One vector is turned by the same rotation once a tick. Each row is the vector after some number of ticks, and that number follows the row.
The counts run from 0 to 535.
[126 108 123 145 127 166 142 127 117 118 108 113 152  85 108 127 147 135
  94 121  96 106 177 135 100 121 152 121 147 106 145 174 132 107 113 134
 146 186  99 151  40 105 119  92 126 111 140 140 124  92 158 142 152 100
  76 135 181 142 130 145 142 143 169 110 113 123 162  96 114 140 132] | 112
[127  98 143  77 130 119 145  93 101 133  74 109 135  93 128  86 152 130
 110 112  77  90 130 125 104 127 138  81 152 107 118 152 125 102 176 136
 161 116 139 114 119 116 123 112 161 153 129 127 112 138 150 179 137 126
 150 141 172 181 113 176 121 137 200 140 106 117 123 149  99 140 108] | 215
[138 112 134 116 131 136 172 108  79 151  83  95 188 124 105 116 153 120
 108 101  83  99 122 116 120 134 152  81 173  99 175 147 121  98 147 149
 146 160 117 122  85  83 118 128 134  90 142 137 125  95 135 140 147 111
 103 123 185 172 122 136 118 149 178 124 138 119 173  94 131 163 123] | 397
[108 143 123 122 135 140 123 165  95 115  96 144 152 142 110 148 161  87
 151 128  65  98 141 107 109  82 139  98 127  70 135 177 155 138 125 108
 147 180 107 113 105  89 149 137 148  83 105 143 155 152 137 135 144 121
 115 175 192 133 133 117 101 159 151 128  96 108 140 127 133 163  96] | 6
[154 110 105 114 160 105 128 136 140 101  93  89 130  82 130  83 131 131
 117 126  62 109 138 125  82 139  94 118 147 105 150 156 118 102 146 129
 141 127  94 127 116 114 121 105 178 137 100 150 162 141 133  88 124 120
  82 144 185 178 133 165  80 122 187 134 113 116 102 115  84 133 130] | 491
[137  92 117  99 106 134 147 115 147 127 123 114 142  95 142 128 151 100
 155 139 110  96 158 165 120 138 166 148 151  80 103 194 109 107 168  79
 156 116 104 130  87 149 129 122 133 123 129 154  74 131 128 134 144 138
 122 140 191 156 144 191 127 114 165 130  83 134 116 128 100 160  87] | 501
[141 125 152 112 112 146 128 133 150 129  87 118 123 114 112 158 175 118
 169 127  85  73 164 130 123 134 122 107 137 120 150 180 153  79 127 105
 160 162 115 106 128 144 106 107 136  63 111 135 156 135 158 114 123 135
 140 142 180 154 142 126 130 165 103 144  91 141 111 152 178 166 101] | 420
[155 101  98  90 123 135 152 106 147 107 107 108 137 140 111 140 180  93
 162 116  72  75 120 141 122 135 161 113 106 121 171 147 142 108 171 133
 149 128 114  91 108 153 132 118 111 109 106 169 114 139 123 132 158 108
 109 128 201 145 139 121  86 136 162 125  85 102 134 118 118 157  82] | 168
[155  96 131 145 120 156 111 137 146 148 100 120 124 123  96 107 131 113
 131 158  57 109 181 108 131 180 115 114 121  89 157 168 117 117 111 137
 185 173  96 119 100 118 127  89 175  91 119 112 130 118 146 111 133 118
 120 164 153 150 114 143 115 143 137 107  88  90  92 146 122 172 119] | 124
[141 116 146 165 146 144 137 102 123 142 106 111 137  88 125 123 102 149
 119 140  62 139 166 123 119 128 130  85 134  98 133 198 114 102 148  94
 133 135  72 140  66 125 125 119 163  92 134 150 153  90 123 117 120 120
 117 129 179 147 151 173 142 112 134 124 112 140 141 139  82 169 131] | 509
[119 120 145  99 142 132 113 124 117 101 103 112 118 113 121 113 160 104
 136 114  62 111 114 100  85  96  74 138 144 125 123 189 144 138 140 113
 170 134 113 115 120 129 114 132 165 110  87 147 178 181 153 114 146 148
 128 187 183 166 129 137 107 149 168 135 102 102  98 149 109 149 124] | 322
[134 151 159 122  95 132 170 102 123 122  71 114 147  65 142 150 141 143
 124 102 113 108 151 129  66 116 170  83 175  96 113 178 121 117 140  97
 130 128 102 127 106 111  97 124 117 127 127 154 132  95 151 153 121 127
 100 117 185 151 156 170 139 132 168 150 123 140 163 135 142 140 104] | 380
[166  98 153  88  98 116 144  93 136 141 108 109 121  70 131 117 139 127
 127 129  86  90 148 135 139 146 156 109 124 103  91 176 146  85 177  97
 163  97 100 114  81 157 137 117 143 141 125 141  94 116 140 174 141  99
 145 151 172 161 107 183 126 122 166 143  93 134 125 156 111 154 104] | 217
[136 122 149 119 129 132 149 104 117  93  41 143 117  88 120 144 171 125
 127 112  59 127 123  93  54 105 137  75 129 124 133 146 130 152 151 109
 132 143 136 114 131 115 113 124 139 145 106 163 170 162 159 151 133 139
 107 161 173 124 155 150 135 133 191 143 105 120 139 156 110 131  96] | 45
[170 134 172 138 143 132 179 114 138 155  95 106 111 100 113 133 118 150
 117 134  60 154 149 105 102 160 159  88 104 112 128 154 141 144 187 114
 159 103 101 155  77 151 123 145 119 109 125 147 125 132 102 144 126 135
  97 147 197 139 172 165 128  91 137 106 103 115 145 160 118 161 116] | 179
[150  96 106 128 147 113 185 136 129 129  55 140 129  75  78 115 140 115
 126 122  59 131 145 120 124 149 122  46 145 121 167 125 130 117 167 103
 151 158 103 138 107 111 123 113 150 139 147 143 141 141 123 113 116 118
 129 151 155 122 153 146 120 124 167 149  89 120 158 149  77 145 124] | 344
[104 118 140 118 125 107 126 161 112 136 117 101 160 120 156 129 185 114
 160 135  47 106 130 171 113 108 160 117 167  83 131 179 149 117 160 121
 178 140 129 141 107 117 139 156 156  76  93 112 135 155 140 105 162 145
 132 178 153 142 166 121 122 127 133 106  99 156 131 100 152 144  98] | 303
[146 111 140 148  84 136 103 124 139 114 100  98 139  89 125 129 170 157
 157 125  57 115 172 139 113 129 171 111  94 103 134 162 136  99  95 112
 143 153  99 112 119 120 123  92 166  78 116  98 147  92 156 125 161  75
  93 163 141 105 115 148 117 144 136 139 115 135 137 109 121 131 102] | 257
[136 112 155 132 103 134 155 114 133  96 142  90 122  90 136 145 184 124
 162  98  72  92 135 149  98  76 168 129 139 142 150 152 173  97 133 144
 152 135  92 124  82 137 112 111 100  88 108 134 142 129 169 161 164 104
 100 160 166 142 151 106 138 141 143 107  93 116 156  99 160 118 120] | 150
[148 128 141 112 111 103 172 100 124 104 102  91 100  89 152 137 122 149
 134 118  54  99 129 146  78 105 161  84 130 122 114 145 153  97 171 114
 152 100  84 123  91 133 121 104 136 123 115 167 119 149 135 168 118 101
  86 124 159 180 152 150 101 124 148 124  63  97 142 120 126 142 119] | 49
[177  85 176 154 107 137 168  84 145 133  77  87 125  66 118  98 137 144
 117 119  72 145 134 113  99 166 128 108 157 134 144 146  82 122 159 111
 156 105 114 131 106 142  99 118 140 148 115 127 133 114 152 115 132 130
 100 175 154 156 148 185 170 112 161 130 120 130 121 152 101 131 125] | 362
[150  88 153 143 138 146 189  78 136 140 107 113 119 105  95 120 104 117
 114 115  95  96 148 108 124 141 103  88 164 117 165 176 107 101 157 114
 162 134  75 123  79 128 116  94 124 121 126 151 114 110 158 153 112 121
 136 133 160 168 148 160 147 132 162 109  91  93 130 147 112 158 131] | 231
[139 119 139 162 119  99 165 128 150 106 133 113 104  91 145 147 151 111
 184 117  42 128 144 138  99 108 134 106 145 117 150 185 123  94 143  84
 149 103  76 131 124 150 131 134 152  72 106 153 176 133 158  97 126 123
 127 174 162 124 171 135 136 117 115 119  83 143 138 130 120 147 106] | 471
[110 114 111 103 135 132 166 121 104  98 118 145 133 108 119 129 185  77
 166 113  68 100 112 130 113  73 154 115 137 116  97 147 145 131 144  92
 162 146 104 107 110 124 133 130 138 118 127 146 119 163 128 171 156 127
 149 175 181 141 132 148 114 171 156 153  72 104 156 125  96 136 100] | 335
[135  90  97 113 120 124 146 116 146 114 118 117 127 122 101 103 163  81
 169 136  53  86 120 137 118 163 117 106 141 118 181 140 120 127 170 116
 187 133 113  98 100 137 132 118 132 119 103 148 135 154 122  89 141 128
 138 159 165 159 145 103 108 131 151 122  73  86 121 142 120 162 106] | 452
[126  78 117 110 124 129 197 109 141 132 100 122 138  71  98 116 179 114
 159 101  73 113 136 157 141 129 170 120 146 144 142 136 120  83 157  86
 166 130  92 147  94 178 114 127 116  98 139 138 100 114 143 133 153 111
 144 147 169 118 154 154 161 132 131 130 109 134 162 134 108 140 102] | 350
[122  95  88 116 137 137 121 104 101 116 112 128 169 150 121 124 154 113
 152 124  74 103 127 141 130 113 124 105 138  87 149 184 105  93 133  93
 142 142 110  96 120 109 137 122 181  81 132 167 123 154 118 118 139 118
 140 141 197 149 121 160  88 142 164 153  97 131 129  95  65 178  91] | 504
[145 122 108 137 117 134 129 131 149 105 122 144 139 107 122 142 161  91
 169 139  47 146 147 146 106 149 150 106 124  89 140 188 121 154 155 100
 158 114 111 122  73 124 128 143 139 101 108 145 155 139  94  81 143 136
 114 172 206 127 157 136 115  95 146 137  90 134 146 147  96 169 102] | 173
[202 110 162 149 135 104 182 137 147 123 101  84 102  76 126 128 143 172
 135 116  69 149 116 132  98 141 132  92 114 144 149 137 163  96 156 126
 131 124 100 135 108 144 104 112 141 116 123 126 158 133 139 119 130 123
  74 169 161 148 166 164 100 113 132 133  84 141 135 115 122 137 145] | 477
[182 139 157 121 111 135 182 147 130 139 133 114 139 135 126 158 147  79
 158 135  93  96 122 110 119 130 156 123 144  67 135 179 141 147 153 107
 167 116 103  95  94 108 150 154 119 103 102 112 121 119 133 125 156 122
 108 186 174 166 128 134 108 133 133 117  67 112 133 145 169 176  96] | 286
[141  78 130 152 128 133 180  79 114 107 131 125 128 132 121 149 181 126
 170 122  32 121 108 153 107 118 178  71 121 147 171 132 136 103 169 124
 139 140 128 107 114 141 123 126 133  88 134 156 120 158 128 146 145 135
 127 151 174 150 181 141 142 132 123 139  66 127 164 105 105 148 109] | 465
[159  97 137 108 134 129 171 115 155 109 104 124  99  75 102 129 140 115
 127 137  93  91 136 141  90 136 119 111 142 134 123 155 161 121 185 118
 160 136 105 129  76 144 111  99 106 157 127 154 100 165 123 151 121 138
 116 141 177 184 167 171 115 120 156 141  57  98 128 160 129 141 146] | 331
[135 100 173 146 115 192 135 110 107 140  80 130 179 118 100 134 187 130
 120 147  75 113 142 122 109 153 138  94 163 112 159 161 112 151 149 122
 149 183 166 120 105 101  92 115 132 114 120 110 137 120 124 116 142 166
 121 153 183 160 175 168 173 152 155 140 118 147 129 132 146 154 112] | 412
[142 110 181 128 143 153 140 112 111 113 100 110 137 100 118 137 176 149
 120  96  77  88 151 116 104  87 110  94 129 130 146 165 192 119 144 159
 146 171 126 121 118 102 100 102 114 113 101 122 152 142 162 177 128 134
 104 139 184 148 159 134 130 139 179 111 127  91 143 115 155 120 153] | 429
[174  86 177 149 116 173 136  84 122 149 116 112 139 133 107 118 155 121
 133 147  60  83 139 107 129 168 124  77 149 117 180 156 126 103 165 147
 140 159 152  88 114 110 118 101 133 112 117 111 132 124 147 136 131 146
 124 152 169 185 155 137 165 149 147 131  87 122 114 136 146 156 128] | 414
[125  91 113 155 152 142 143 131 111 120  69 102 155 137 114 122 161 137
 136 124  69 148 121 121  97 131 146 124 145 106 146 156  84 110 109 110
 146 171 112 131 129 114 127 123 185  84 135 150 131 146 148 106 171 129
  97 173 179 126 126 185 110 142 158 125 113 145 124  82  85 145  89] | 75
[136 117 122 138 152 151 144 119 141 123  67 102 106 135  66 125 140 141
 136 125  34 124 148 115 107 145 128 100  80 138 167 125 131 127 144 129
 157 162  95 140 131 151 120 108 143  66 122 152 139 151 123 119 133 131
  85 139 193 122 156 139 115 143 131 116  97  94 116 146 113 149 103] | 459
[145 116 142 121 126 113 126 142 116 110  89  96 135  60 150  97 126 136
 107 137  79 151 139 127  72 138 153 116 153  92  99 154 114 140 144 121
 153 115 118 139  92 103 118 118 172 150 131 125 145 130 126 122 141 119
  70 178 173 161 119 192 108 119 182 147 103 136 134 132  85 132 126] | 493
[137  94 133 113 140 122 136 152 145 105 107 130 130  77 135 131 184  95
 155 131  87 108 128 145 128  96 159 146 150 110  93 177 130  95 132  73
 142 140 123 110 111 150 142 137 152 128 115 136 142 130 160 105 173 131
 131 192 187 124 129 180 145 155 149 158  84 162 118 128 107 120  96] | 204
[114 111 146 147 102 149 122 110 126  89  86 126 156 101 133 136 181 120
 170 115  94 130 128 127  79  97 142 128 150 114 107 185 104 134  93  82
 136 142 118 106 148  91  87 116 172 104 116 138 155 127 139 119 152 132
 108 172 183 140 132 194 115 151 159 173 115 151 137  98  88 137  97] | 373
[142 124 133 122 144 106 134 149 119 101  92  84 134  68 145  86 120 137
 109 131  66 131 133 127  72 140 122 119 156  98 131 160 112 122 154 128
 159 120 102 140 113 101 114 113 180 148 113 137 152 142 130 112 132 107
  69 164 181 179 126 177  80 120 185 128 103 117 111 117  80 133 134] | 492
[153  98 129 119 111  97 198 116 119 136 110 113 147  69 131 109 141 114
 129 114  85 141 128 135 106 161 182  82 180 105 145 143  98 124 175  93
 162 105 100 138  68 130 116 147 124 149 146 135 110 114 118 136 153 122
 124 173 153 148 144 166 129  98 162 127  94 140 176 123  93 150 122] | 65
[166  92 148 104 160 114 191 120 136 125  96  83 124  73 116 111 164 126
 136 117  85  90  95 135 130 138 126 106 145 150 143 113 145  44 176 131
 130 127 128 112 127 159 124 113 125 136 139 147 130 130 148 121 138 130
 114 150 196 187 155 163 130 168 142 165  93 137 129 131 132 123 137] | 199
[133 103 140 130 126 134 116 119 138 108  80 124 142  41 132 119 148 149
 117 147  74 110 157 155 103 134 138  93 149 127 114 179 141 108 170  89
 122 136 117 141  68 127 113 116 159 169 113 142 152 107 121  96 131 122
  83 136 185 147 165 180 144 124 161 157 114 158 136 126  97 145 115] | 211
